In the rows, zero is written as 128.
A single turn carries every row of the set below to another of its rows. Some are shown first; where does it send the rows asked next?
q147: [140 114 153 159 122 133 148 136  99 138 137 139 110  98 131 100 103  98
 136 144 126 143 137 137 132 135 123 137  92 101]
q453: [119 104 120 133 152 128 142 114 128 121 160 139 107  94 135 121 163 102
 100 158 128 147 139 133 131 114 133 122 109 113]
q532: [121 137 125 141 117 121 145 107 118 116 153 146  84 119 120 109 130 128
  98 119 159 148 129 132 136 126 114 118  86 130]
q474: [151 147 128 134 128 114 142 114 123 132 149 124  91 112 148 116 120 102
 129 131 140 168 138 109 148 140 101 152  90 105]
q635: [129 134 128 135 161 114 150 104 142 122 147 132 105  88 159 122 128 101
 136 127  97 140 149 128 144 147 125 130  99 131]
q557: [138 135 165 146 128 132 140 141 121 123 145 155 143 121 138 113 122 125
 121 137 105 142 135 115 137 156 130 117 124 112]
q957: [129 154 124 127 147  95 154 131 121 119 146 143 103  92 171 113 110 120
 121 108 121 139 131 127 139 140 128 136  91 129]
q813: [120 133 122 126 138 132 129 117 130 111 153 154 103 101 123 123 169 107
 101 146 123 141 144 136 157 141 125 119 130 127]
q151: [124 143 126 142 119 125 149 108 122 114 153 147  80 107 122 112 130 141
  92 121 143 149 132 125 135 123 116 123  83 127]
q369: [143 152 127 128 145 129 156 131 103 118 153 162 114 130 124 104 142 122
 124 150 124 135 160 132 138 147 139 136 110  99]
q68: [138 138 134 144 114  91 116 125  86 140 156 123 115  84 153 110 130 101
 130 136 137 149 128 121 145 146 133 144 104 114]
q580: [130 107 152 146 129 111 131 114 120 144 177 148 107 109 146 106 123 106
 107 119 124 129 118 107 102 154 127 123 112 107]
q275: [143 131 144 159 127 131 143 121  92 120 169 150 119 100 158 119 165 102
 109 107 120 136 130 124 119 130 134 121  97 111]
q91: [121 105 143 133 134 103 128 117 128 143 164 143 101 108 149 103 107 100
 110 128 124 138 115 103 117 154 126 121 122 102]
q392: [130 133 139 152 147 106 160 118 136 121 148 159 118 111 133 109 112 117
 125 124 145 148 119 128 145 179 104 122 112  94]
q300: [123 143 126 127 122 136 126 121 129 107 151 160 105 100 124 120 158 109
 104 137 127 145 151 136 161 143 116 117 131 131]
q168: [129 133 132 160 139 125 125 118 105 125 127 137 105 103 143 123 147 107
 147 134 127 158 152 117 149 158 118 155 124 119]
q389: [120 130 163 156 127 127 136 134 129 132 141 144 146 105 142 109 120 122
 118 130 101 149 126 113 141 153 122 119 117 120]
q706: [115 132 138 137 163  85 144 118 110 117 138 139 109  96 153 109 121  99
 142 127 123 150 141 132 134 141 155 122 103 127]
q376: [121 131 142 141 135  99 154 129 102  94 145 150  98  99 142 118 132 110
 106 133 157 136 142 149 143 112 132 117 118  88]
q584: [145 136 144 155 124  92 130 124  95 105 156 138  96 103 130 107 138 103
 106 138 134 134 136 145 136 116 135  92 117 111]
q6: [130 143 126 149 121 130 156 127 123 113 156 152 102  75 134 116 131 149
  99 137 118 142 152 132 135 115 118 128  95 109]
q992: [140 128 148 151 138 109 148 132 123 129 158 144 125  93 155 123 127  87
 100 154 144 148 159 131 145 162 104 149 126 109]
q152: [130 130 145 122 117 113 160  76 109 104 158 144 104  99 136 124 125 100
  92 139 138 142 144 114 133 145 137 141  98 107]
q601: [151 126 135 156 118 100 123 120 100 112 159 136  99 103 127 104 138 101
 106 145 129 137 141 138 130 122 131  90 119 125]
q604: [122 117 132 135 135 142 130 124 108 140 170 158 107  94 159 134 117 123
 120 128 150 175 130 116 133 149 125 140 103 107]
q219: [132 129 148 134 136 114 160 105 136 113 151 164 123 111 126 110 118 106
 113 129 151 147 118 125 140 181 115 131 105  95]

q376 -> q453
q275 -> q369
Now these:
q151 -> q584
q389 -> q392
q580 -> q557
q147 -> q992
q957 -> q706
q68 -> q168
q532 -> q601

A single turn carries every row of the set below to another of its rows. Some are shown first; where does it send the rows asked next?
q632: [143 134 126 119 119 142 112 126 124 122 132 131 133 131 137 114 137 144
  80 111 165 128 155  88 115 100 145 132 105 131 138 124 141 120 131 160
 132 127 117 122 143 116 133]
q662: [128 149 132 134 123 108 101 135 129 140 149  94 151 145 164 119 180 114
 116 146 146 122 113 102 102 105 109 133 110 125 165 143 149 142 143 118
  88 133  97 125 160 146 154]
q748: [147 120 135 130 111 129 108 125 156 133 132 137 123 153 167 142 165 117
 130 113 143 105 148  87 106 104 121 137 106 141 118 109 142 102 134 116
 108 138 105 120 160 128 151]
q449: [148 133 129 132 105 130 108 128 165 133 132 130 122 137 157 130 167 107
 132 103 139 107 143  89 106 105 114 135 100 142 118 102 138  98 135 117
 109 144 105 128 157 130 154]
q927: [125 159 137 141 123  97 110 135 136 141 158  96 150 134 167 106 162 112
 123 136 143 124 115 100 104  94  96 128 112 139 160 135 152 155 127 123
 106 138 105 125 152 141 145]
q57: [140 123 130 123 114 133  88 134 142 173 125 120 146 132 157 110 181 112
  91 120 130 130 104 129 116 110 126 127  99 126 142 147 174 121 116 123
 131 123  88 118 133 138 165]
q581: [135 118 125 125 112 126  91 141 150 166 138 100 143 140 151 119 185 110
  90 121 143 131 107 118 129 106 120 133 107 129 133 159 179 130 125 129
 127 129  89 116 137 145 158]
q888: [144 124 121 152 124 155 110 132 142 154 145 125 144 131 132 112 175 110
 121  99 153 115 112  85 110 137 118 132  88 147 123 142 147 142 120 126
 132 115  98 150 134 117 158]
q872: [142 127 139 131 120 127 116 131 125 112 131 135 131 138 141 118 129 127
  90 101 163 137 144  89 108 100 142 124  99 142 136 127 126 116 143 157
 128 120 125 141 148 122 137]
q290: [133 131 144 161 122 119 128 120 147 133 125 113 143 159 159 150 169 127
 100 128 152 142 118 101  97 121 138 132 121 135 137 134 140 115 145 129
 119 126 133 158 127 122 136]
q968: [148 130 140 130 110 130  86 132 146 165 127 102 141 132 158 123 181 103
 104 116 140 128 104 117 130 103 132 132  95 133 138 157 180 131 124 129
 133 115  95 115 136 140 165]
q178: [145 120 126 126 110 134  93 133 139 162 138 114 137 142 153 124 186 102
  94 124 130 135  94 123 117 110 129 145 108 119 138 157 167 130 124 135
 119 131  86 127 131 142 172]
q385: [137 141 158 136 138 117 109 124 128  95 142 115 156 134 140 132 172 149
 125 136 144 110 129  83 112 114 137 137 119 148 151 126 139 138 117 126
 107 120 115 150 169 131 150]
q8: [142 135 119 133 115 137 105 125 146 142 154 141 114 135 148 110 153 131
 101 117 121 153 117 117 125 119 132 151 117 126 139 122 157 102 113 154
 143 137  93 110 137 121 158]
q824: [141 139 145 136  86 120 114 126 133 120 127 107 160 126 129 114 190 121
 112 107 125 137 120  95 115 128 118 167 116 138 165 119 139 124 137 119
 113 134 108 144 144 116 130]
q631: [146 126 143 127 123 131 113 130 125 106 128 123 143 127 158 118 137 136
  84 108 165 130 151  87 111  96 134 130  94 143 139 119 144 120 134 161
 136 120 130 141 142 112 142]
q603: [147 129 128 128 116 134 106 121 147 140 147 156 125 126 159 108 145 120
  94 106 128 150 128 118 115 107 123 141 109 137 131 112 148 103 110 157
 133 134  93 121 138 109 161]
q906: [135 132 169 132 134 129 109 122 129 110 136 117 156 134 130 126 154 148
 107 134 141 101 131  82 119  98 132 128 121 151 140 126 148 140 121 147
 112 126 100 162 171 129 143]
q340: [117 144 130 143 128  99 102 137 147 135 153  95 150 142 156 114 170 125
 116 150 143 120 115  92 107 102  94 136 118 135 166 135 152 146 134 127
 102 135  91 128 151 147 150]
q287: [140 131 146 151 128 125 134 125 154 130 122 106 141 149 150 150 172 117
 100 118 149 145 113  96  95 116 139 125 117 137 133 126 140 106 144 127
 122 121 139 143 126 126 141]
q614: [135 128 131 128 113 136 124 139 126 107 123 132 127 126 150 114 138 135
  83 112 167 125 146  93 111  97 137 120 101 129 138 124 138 117 146 147
 128 117 125 127 138 117 136]
q230: [155 126 120 123 103 140 107 130 148 138 162 153 118 122 149 112 150 119
  94 105 133 141 124 115 122 115 126 153 105 126 130 125 138 111 114 155
 131 147 109 126 134 119 165]
q925: [146 127 128 131 125 136 136 130 128 146 141 101 123 134 130 139 163 102
 106 120 128 135 129  87 111  96  97 153  93 134 149 119 155 158 137 126
  98 122  97 116 127 129 145]
q222: [145 129 131 132 130 132 129 137 126 154 156 107 125 138 126 145 162 107
  94 121 122 135 126  87 120  95 100 153  93 135 142 122 151 157 126 121
 109 117 101 118 121 129 153]
q353: [125 146 141 141 135 103 116 146 136 144 150  98 147 147 156 106 167 116
 129 145 133 124 112  99 115 106  98 136 114 132 168 137 156 152 138 120
 107 135 114 128 153 149 155]
q919: [135 125 168 138 128 125 100 130 137  98 127 111 156 131 134 131 155 159
 117 140 142 113 129  77 113 105 137 136 117 149 153 126 147 140 124 129
 112 118 105 155 155 129 145]
q45: [142 120 121 145 119 148 102 137 135 152 155 135 146 137 140 111 174 116
 121 101 154 110 116  79 118 135 119 137  89 150 124 143 137 134 117 122
 138 114  99 136 139 110 156]
q470: [146 129 133 127 107 139 102 126 151 144 158 147 120 129 147 114 152 130
 102 106 128 156 118 119 133 120 120 142 111 132 114 125 154 104 109 149
 131 144  96 118 140 117 157]
q430: [142 128 171 130 123 118 108 132 131  96 128 114 158 141 134 118 160 140
 118 129 132 112 135  79 115 101 130 139 123 148 150 126 148 142 131 129
 116 119 118 162 162 145 150]
q156: [148 124 134 119 124 130 124 137 126 107 139 129 127 123 142 135 142 139
  94 109 160 120 148  87 119  99 151 131  90 143 135 125 134 118 129 149
 129 125 133 133 147 115 148]
q339: [137 122 122 127 121 126  89 142 139 169 122 112 135 141 147 113 180 102
 108 110 141 130 100 125 127 112 130 140 102 125 146 154 172 132 120 123
 134 126  95 112 138 142 161]
q162: [140 136 169 139 130 118 109 126 128  98 131 107 160 132 146 120 164 152
 118 136 134 103 129  90 121 104 117 137 108 145 150 115 159 141 123 136
 115 116 112 158 166 134 151]
q465: [135 126 169 137 124 122 117 131 134  98 130 118 159 128 133 119 164 147
 113 128 133 105 126  93 110  97 137 131 127 146 143 122 155 147 114 127
 114 118 103 160 158 132 142]
q647: [122 153 145 135 131 108  99 138 134 134 151  98 148 136 169 114 167 116
 116 143 142 117 110  86 106  99  91 124 116 139 159 147 145 142 129 125
 114 144 107 139 163 151 146]
q998: [152 129 132 131 121 138  96 120 152 145 147 159 116 137 142 114 145 117
 102 100 133 147 125 124 123 115 129 146 109 126 127 112 145 110 113 147
 127 133  96 117 144 126 153]
q698: [122 154 133 136 132 104 110 136 128 143 142  97 148 140 166 109 173 127
 117 146 137 117 107 106 105 105  86 124 103 127 161 137 156 142 129 120
 111 129 104 122 147 150 152]
q196: [141 125 138 127 116 134  84 147 147 164 136  99 138 137 166 121 180 112
  97 129 126 133 101 114 123 107 133 134 104 127 151 154 178 121 129 121
 136 133  97 119 145 150 159]
q989: [139 128 140 123 114 137 113 135 126 113 132 127 125 126 148 127 129 147
  94 111 165 141 145  84 115  99 137 123  97 137 132 128 132 113 135 149
 129 131 124 127 139 111 138]
q367: [148 138 135 140 109 138 102 117 155 133 152 157 116 127 152 108 153 122
 108 115 127 146 118 117 133 120 116 145 111 127 128 114 148 103 120 152
 133 125  97 115 139 120 165]
q874: [136 141 141 135  79 109 104 129 126 127 127 107 151 130 132 122 186 122
 100 113 124 131 127 100 121 116 116 173 112 134 164 125 139 131 135 116
 112 140 105 151 141 120 134]

q968 -> q465
q340 -> q989
q998 -> q353
Now these:
q449 -> q925
q57 -> q162
q178 -> q385
q906 -> q8
q874 -> q748

A single turn carries every row of the set below to another of its rows. Some are shown first; where does it send the rows asked next?
q437: [135 139 149 133  98 140 121 151 126 128 132 135 131 158 157 129 111 136]
q719: [119 121 140 161 122 122 138 122 136 141 118 125 140 134 143 135 149 123]
q457: [128 150 142 122 104 104 120 130  88 135 121 136 134 124 146 102 131 123]
q304: [135 147 172 133 114 146 142 163 111 142 101 133 130 129 122 125 131 151]
q483: [127 160 122 146 127 138 112 156 114 146 131 137 138 117 147 130 141 104]
q350: [140 138 153 122 120 128 139 152 109 145 136 136 136 148 170 109 122 118]
q744: [134 151 131 152 108 146 130 143  95 132 123 168 161 130 140 125 147 138]
q265: [135 164 130 137 114 131 134 150  95 129 108 144 130 147 113 101 146 137]
q206: [143 139 136 135 129 137 148 168 110 123 107 145 149 130 140  96 132 161]
q586: [136 134 135 165 117 149 112 161 104 109 101 131 138 103 148 121 133 129]
q666: [118 118 127 159 117 110 147 131 110 133 125 135 150 107 152 114 133 135]
q69: [138 109 142 125 117 133 124 156 110 112 131 145 132 129 128 105 145 113]
q842: [148 122 141 136 130 135 139 151 121 128 106 137 129 133 124 107 165 153]
q882: [126 127 139 153 132 136 142 163 131 120 115 131 146 120 151 144 111 147]
q680: [137 154 130 113 131 135 122 154 114 141 117 152 145 116 138 155 137 139]
q692: [137 160 141 141 105 133 127 154 105 144 106 136 136 122 117 112 113 158]
q714: [135 145 125 127 141 130 104 148 109 144 118 119 131 150 131 113 153 131]
q625: [133 108 109 130 105 107 131 138 117 123 109 142 135 129 154 121 129 136]
q961: [144 132 138 152 114 131 130 154 104 132 118 139 134 123 142 134 122  81]
q946: [144 169 150 157 113 131 128 151 106 137 110 130 144 117 146 137 105 133]
q781: [131 122 153 137  85 138 110 140 109 138 117 132 123 134 124 130 137 110]
q277: [147 127 138 147 119 139 124 168  99 121  97 141 134 116 131  98 131 157]
q319: [125 130 149 133 126 140 150 177 115 139 109 137 129 123 133 120 118 161]
q535: [134 130 152 136 132 104 112 136 113 121 122 121 151 134 159 132 111 117]
q871: [129 119 139 177 118 128 119 139 121 119 128 147 155 140 142 131 145 134]
q374: [129 141 133 145 129 114 146 129 107 152 102 131 111 147 144 126 152 142]
q590: [117 118 131 163 109 127 135 126 128 131 123 126 136 112 157 123 136 119]
q92: [161 128 137 139  85 131 111 146 114 136  99 138 124 134 151 139 127 127]
q475: [134 147 138 136 138  98 111 130 108 132 106 127 148 141 151 133 130 114]
q320: [132 142 170 131 143 116 120 141 100 121 131 127 138 129 147 120 116 120]
q756: [130 150 124 133 105 131 123 155 107 128  90 139 137 114 114 119 135 156]
q629: [124 122 119 132  99 137 126 162 111 131 108 133 131 134 179 122 133 133]
q315: [138 140 150 145 140 104 132 143 112 130 107 144 122 131 161 157 130 127]
q674: [137 133 130 153 133 138 130 153 111 131 118 142 136 139 140 121 145  85]
q736: [142 117 125 154 124 129 137 155 106 142 111 141 140 165 120 129 150 127]
q716: [131 113 147 128 103 108 157 139 120 149 128 138 136 127 133 136 132 133]
q960: [126 143 143 117 126 117 146 160 107 151 104 130 145 142 125 132 144 153]
q560: [132 132 158 139 130 140 131 133 111 113 113 159 126 125 150 141 151 156]
q894: [142 125 135 146 113 132 127 153 109 133 122 140 132 106 113 137 130  98]

q590 -> q961
q666 -> q894
Now these:
q674 -> q475
q319 -> q277
q483 -> q315
q350 -> q625
q882 -> q586
q960 -> q842
q457 -> q716
q680 -> q560
q629 -> q92
q374 -> q736
q304 -> q206

